128 stands for zero in the data rows.
Some points, one per row:
[145 138  84 127 131  80 115 148 162 101 137 105 155 114 124 152 123  73
 159  73  77  90]
[ 92 112 129  91 132 116 129 132  85 160 199 134  56 146 187 119  88 121
  93 178 191 137]
[180 151 152 153 117  97 123 139 109 138  90 156 132 102 103 143 137 153
 144 120 173 112]
[122 134 118 132 128 139 135 134 118 148 139 131 140 135 129 105 136 134
 133 135 131 128]
[101 112 133 115 129 133 133 119  89 145 165 130  99 136 173 126  99 121
 103 158 189 135]
[105 143 145 128 125 121 124 112 164 124 112 134 134 144 131 138 139 139
 111 118 142 124]
[ 88  94 106 124 100 120 140 171  63 178 153  82  83 119 171 108 172 112
  96 148  21 124]
[164 163 122  76 193  29  82 101  72  45  91  84  56 184 128 164 132 147
 181 144  70  92]
[129  99 148 139 134 117 143 106 136 125 122 125  86 130 129 166 130 130
 118 139 110 130]
[142 181 103 135 127 111  92 164 151 110  71 135 153 104 124 120  81 177
 121 173 117 166]
[112 123 145 130 128 141 143 111 157 111 118 120 136 136 122 111 140 119
 122 120 137 129]
[122 123 127 127 130 136 132 125 123 123 135 123 124 124 130 126 129 124
 132 133 116 125]
Here are 10 more points, each followed by its number:
[147 108 132 175 119 143 146 157 201 136 131  90 145 102 123 156 112 100
 121  93 133 138] 0
[ 98 141 123  73 134 106 105  92 109  68 128 129 101 158 142 107 112 151
 157 182  37  94] 1
[154  77  99 110 174 127 105 125  98  91 138  51   2 104 130 152 120 101
 186 155 112 154] 2
[ 76 155 157 125 104 115 114  85 196 106 110 123 168 148 125 142 159 155
 108 107 134 135] 3
[ 92 137  94 148 110 156 123 151 131 174 174 126 174 115 143 120  99 125
 136 133 150 138] 4
[152 164  99 123 117 114  97 171 121 122 119 119 169  92 101 104  84 151
 156 136 209 108] 5
[128 138  77 152 146 119  97 169 101 153 126  86 107 116 128 117  93  84
 148 128  70 111] 6
[226 185 151 170 120  76 126 141  94 162  45 182 120 101  80 175 131 179
 146 107 215 107] 7
[ 95 220 168 215 229 163 183  86 255 150  81  72 206 233 129 192 197 218
 131 132 104 163] 8
[136  83 179 127 128 115 155  68 120  85 135 130  99 119 106 140 114  75
 149 114 166  66] 9
Which of these numbered points is nearest to each point below by angle, seen from the average point of the first points? Its number follows each.
[120 135 122 134 123 142 138 136 121 152 138 131 143 139 127 105 137 137
 134 129 130 127] > 4
[ 90  72 141 145 126 201 199  95 103 109 161 113  97 112 131  94 131 110
 188 182  56 152] > 2
[134 172 160 141  76 118 112 141 185 136  72 146 217 144 108 101 131 153
  45 104 143 177] > 3
[191 165  65  78 134  82  96 146  88  91 129 148 126 134 117 156  94 139
 189 137 104 132] > 5
[ 55 124  90 113 154 161 115  79 105 135 172 191  91 177 134 102  25 155
 115 212  95  67] > 1
[128 150 125 149 143 137 133 115 190 124 118 113 154 150 106 155 141 150
 134 117 118 153] > 8
Here are 10 other points, each followed by its number:
[136  83 135 119 142 107 124  86  67 130 169 115 143 135 128 172 159 110
 160 112 180 116] 0
[ 93 135 112 114 104 138 121 119 127 125 147 126 154 124 154 117 140  95
 142 104  91 125] 1
[158 118 137 138 128 131 145 142 111 108  84 144  91 119 118 116 133 148
 126 142 113 127] 2
[138 127 135 101 120 108 128 140 130 105 116 113 113 117 149 145 151 112
 127 108 130 146] 3
[157 131 110 132 111 103 112 132  93 125 113 140 133 121 120 154 118 117
 110 116 126 122] 4
[155 135  47 143 157 134  79 206  87 196 137  80  79 113 136 118  88 105
 154 132  37  98] 5
[ 53 178 115  97 133 129 124 151 225 114 171 193 138 175 203  65  71  85
  95  98 214   6] 6
[141 145 120 132  99 124 115 140 142 156 103 136 159 148 114 132 115 165
  85 126 145 143] 7
[112 129 151 130 131 133 147  97 178 100 123  98 147 148 116 111 148 115
 112 103 145 119] 8
[ 63 171 255  88  18  90 102  97 128 118 111 127 197 118 152 106 140 150
   8  85 200 171] 9
The same question for these:
[126 131 145 111 152 128 135 114 112 164 161 117 127 134 145 127 141 140
 130 124 191 153] > 0
[128 107 147 124 130 128 133  90 113 109 129 120 117 128 110 145 115 126
 134 129 140 104] > 0
[110 135 152 119 162 133 155 119 107 172 173  97 116 158 160 117 165 132
 116 120 213 146] > 0
[ 92 111 170 123  87 122 107 113 120 129 100 116 130 102 138 113 131 138
  76 127 142 150] > 9
[118 134 120 138 124 143 140 134 117 150 163 127 145 139 134  98 142 137
 146 135 131 122] > 1
[121  77 150 120  74 115 136 126 154  59 131  60 137  77 124 117 101 110
  50 122 139 195] > 9
